In the rows, 128 means zero.
Turns, then the turns between two rows, first turn first; the first pair answered
M:
[139 127 116 125 151 149 132 110 135]  ->  [131 123 113 123 152 140 122 117 156]
[111 143 152 130 122 130 173 146  98]  ->  [139 148 152 124 142 151 167 117  92]
[185 124 132 121 112 127 107 113 111]  ->  [180 119 124 118 115 115  91 117 137]
A:
[137 103  97 153 106  89 103 111 139]  ->  [128 119  96 130  78 107 141 129  94]
[144 128 116 140 122 103  89  98 101]  ->  [136 136 118 127 106 112 114 111  79]
[133 110 117 107 105  81  98 149 149]  ->  [116 134 118  91  92 120 151 161 101]
H:
[109 130 122 153 197 171 125 118 165]  ->  [134 136 131 146 191 185 133  98 130]
[132 108  92  91 105  96  99 123 177]  ->  [157 102 102 109 119  98  84  94 167]
[157 130 128  97 124 118 114 123 126]  ->  [148 132 125  95 116 115 120 130 125]
B:
[154 145 129  98 153 151 133 114 138]  ->  [152 148 137 101 131 150 149 119 105]
[108 138 118 163  98  99 136 113 128]  ->  [105 134 111 162 116 105 122 111 154]
[116 133 124 104 119 153 157 138 113]  ->  [102 132 117 107 130 149 148 143 134]
[149 134 123 124 173 168 117  86 135]  ->  [155 142 137 127 140 162 138  90  84]

Between the rows of a pair lie 2 to 4 turns.
[117 132 148 159 168 149 129 114 138]  ->  [118 140 150 152 152 158 154 119 107]
H B
[157  82 172 153 112 105 110 126  65]  ->  [131 112 144  94 120 172 164 153  56]
H M A H
[153 127 120 130  93  98 104 134  85]  ->  [158 137 120 120  95 106 117 137  76]
H M
[127 146 164 155 106 148 160 122  82]  ->  [123 149 129  90  90 152 165 145 105]
M A H H
[119 126  69  73 169 173 126 129 192]  ->  [ 48 125  89 112 121 136 155 181 174]
H M M A
[180 121 140 142 181 191 127  66 120]  ->  [172 114 124 130 190 189 111  72 159]
H A
[175 120 145 166 157 154 128  83  97]  ->  [147 134 100  74 128 181 170 134 108]
H M H
[139 114 111 103  64  78 120 155 115]  ->  [179 129 122 101  81 110 137 121  75]
M M
[144 128  98  95 133 109  90 132 166]  ->  [178 134 107  93 131 126  99 105 128]
H H
[134 130 146 126 110 137 169 129  80]  ->  [149 133 120  85 135 161 164 119 111]
M H M
[144 119 124  91  99 116 129 123 117]  ->  [156 120 124  93 119 133 128 106 114]
B M M M
[107 118  93  76  93  86 114 166 190]  ->  [107 156 110  63  93 158 188 161 102]
A M
[158 140 134 135  95 105 113 110  78]  ->  [ 76 149 111 123 106 122 138 170 132]
A H H
[183 133 127 100 102  82  88  90 109]  ->  [137 165 104  50 115 153 150 127 104]
A M A H
[133 135  94  93 152 151 126 135 167]  ->  [156 144 115 118 159 173 141 105 122]
B B A
[106 144 114 125 219 181 126 108 175]  ->  [ 84 154 105  91 195 191 154 138 158]
H H H H
[183 128 131  98 134 120 134 101 106]  ->  [126 121 110  85 114  94 134 156 153]
M M A H
[133 111 118  92 104  79 150 140 134]  ->  [166 111 130 100 111  90 150 110 108]
H H H H
